One turn moves each row of this set onto another row. After a few examples, where does it send each row asked below?
Zazev: 2.796; -0.887; 0.691; 1.415; 0.087; -0.603; -2.128; -2.171; 1.435; 1.426; -2.994; 1.642; -0.753; 3.831; -0.218; 2.598; 1.619; -1.088
pada: -1.839; -1.514; -0.492; 1.022; 0.842; 1.162; 1.010; -3.037; -1.089; 2.630; -0.698; 0.469; -1.546; 1.380; 0.863; 0.902; -0.826; -0.503
Mip: 1.300; -0.133; 1.525; -0.129; -0.644; 0.496; -2.401; -2.755; 2.288; 1.287; -2.866; 2.130; -0.581; 2.630; 0.375; 1.798; 2.056; -1.785
zuti: -0.270; -0.333; 2.505; 1.739; -2.809; -0.730; -2.802; -1.476; -0.532; 2.318; -1.319; -1.316; 0.843; 2.116; -1.434; 0.938; 0.811; -1.239
vadiv: 0.165; -1.103; 3.130; 1.799; -1.338; -0.113; -2.515; -0.411; -1.065; 2.203; -2.209; -0.873; 0.735; 2.304; -2.058; 1.241; 1.323; -0.938
Bakup: -0.302; -1.344; 3.120; 1.334; -2.360; 0.370; -2.621; -0.606; -0.826; 2.560; -1.901; -0.324; 1.041; 1.431; -2.236; 0.599; 1.231; -1.670
Tela: 2.481; -2.563; -2.125; -0.060; -2.264; 0.222; 0.793; 0.539; -1.063; 2.120; -0.719; 0.792; -0.031; 3.223; -1.570; -0.863; -0.325; 2.309
palaf: 1.071; 0.097; -1.422; -0.272; -2.042; 0.307; 0.451; 0.108; 0.141; 2.272; -1.381; -0.057; 0.681; 3.710; 1.222; -0.899; -0.311; 3.051
sis: 2.924; -1.406; -0.033; 0.516; -1.718; -0.837; -2.112; -3.122; 1.423; 1.389; -1.849; 2.031; -1.046; 2.531; -1.093; 2.292; 1.158; -2.137
dalob: 1.467; -1.164; 0.503; 0.339; -1.290; -0.194; -2.740; -2.655; 2.030; 2.810; -2.977; 2.909; -0.633; 2.296; -0.147; 1.287; 1.915; -1.806
fefe: -1.059; -2.116; -0.764; 1.612; 1.826; 0.704; 1.051; -2.555; -1.448; 2.525; -0.815; 0.495; -1.341; 2.327; 0.286; 1.096; -0.811; 0.246
mika: 1.555; 0.166; -1.553; -0.761; -3.003; -0.130; 0.536; 0.300; 1.318; 1.170; -1.115; 0.150; -0.570; 3.987; 1.255; -0.976; 1.441; 1.554
faf: 1.647; -2.674; -1.574; -1.454; -3.013; 1.070; 0.732; 0.878; 0.555; 1.620; -0.898; 1.749; -1.313; 2.234; -1.460; -1.891; 1.968; 0.510
gozu: 1.109; 0.447; -0.234; -1.794; -2.867; 1.925; 1.033; -1.212; -0.366; 0.136; 0.095; -0.710; -0.257; 2.826; 0.563; 0.163; -0.112; 1.751
madu: 2.301; -1.417; 0.533; -1.254; -0.762; 1.982; 1.253; 1.376; 0.326; -0.402; -1.607; 0.367; -1.274; 3.881; -0.528; -0.536; 2.249; 1.229
ruke: 0.697; -2.169; -0.912; -2.055; -3.135; 2.259; 0.728; 0.093; -0.473; 2.288; -0.461; 1.805; -0.368; 0.988; -1.605; -1.535; 0.334; 1.171
Pevi: 0.359; -1.606; 0.749; -1.222; -0.348; 3.208; 0.898; 1.178; -0.390; 2.023; -2.329; 1.576; 0.106; 2.322; -0.308; -1.455; 0.982; 2.211
dabe: -1.146; -2.241; -0.773; 1.602; 1.599; 0.819; 0.842; -2.394; -1.444; 2.590; -0.940; 0.472; -1.535; 1.996; 0.637; 1.237; -0.876; 0.066
voziz: -1.721; -2.001; -0.446; 0.815; 0.718; 1.165; 0.857; -3.111; -1.090; 2.625; -0.576; 0.523; -1.470; 1.442; 0.589; 1.071; -0.977; -0.476
vudov: 0.847; -1.548; 0.212; -1.796; -1.468; 2.152; 0.832; 1.705; 0.672; 1.211; -1.942; 1.718; -1.236; 2.552; -0.271; -1.904; 2.600; 0.808
Zisu: -0.717; -2.530; -0.856; 1.068; 0.868; 0.869; 1.256; -2.730; -1.740; 1.943; -0.308; 0.105; -1.866; 1.791; -0.295; 1.431; -1.069; -0.473
Vabog: 0.265; -1.199; 2.096; 2.455; -2.309; -1.025; -2.774; -0.601; -0.891; 3.009; -2.212; -0.773; 1.000; 2.372; -1.691; 0.975; 0.768; -0.782
Defub: 2.678; -2.029; 0.790; 1.411; 0.337; -0.253; -2.417; -1.633; 1.279; 1.827; -3.473; 2.706; -0.745; 2.973; -1.135; 1.791; 1.781; -1.574
Radiz: -0.780; -2.323; -0.815; 1.121; 0.989; 1.006; 1.163; -2.959; -1.888; 1.946; -0.562; 0.317; -1.740; 1.761; -0.185; 1.380; -0.941; -0.368
Bogo: 0.635; -1.768; 2.177; 1.857; -2.391; -0.740; -2.483; -0.668; -1.197; 2.254; -1.522; -0.498; 0.810; 1.720; -3.251; 0.902; 0.895; -1.497
pel: 0.670; -1.014; 2.698; 1.794; -2.328; -0.375; -2.278; -0.949; -1.317; 1.432; -1.303; -1.325; 0.829; 2.289; -2.353; 1.700; 0.922; -1.451
mimo: 2.109; -0.051; -0.262; -1.787; -2.575; 1.374; 1.200; 0.035; 0.749; -0.775; -0.299; -0.506; -1.329; 3.845; 0.480; -0.243; 1.433; 0.667
bosa: 2.264; -1.402; 0.609; -1.021; -0.524; 2.484; 1.351; 0.533; -1.448; -0.614; -0.845; -0.416; -0.513; 3.431; -1.283; 0.236; 0.359; 1.913
Loz: 2.472; -2.022; -2.550; -0.144; -2.675; -0.696; 0.647; 1.263; 0.675; 1.813; -1.072; 0.906; -0.811; 3.829; -0.461; -1.433; 1.080; 1.598
vuva: 2.591; -1.834; 1.209; 0.122; -0.921; 0.646; -2.107; -2.632; 1.215; 0.745; -2.233; 2.289; -1.346; 2.185; -1.727; 2.418; 1.808; -2.555

palaf moves to gozu
Defub moves to dalob
Where do these go?
mika moves to mimo
Bakup moves to Bogo

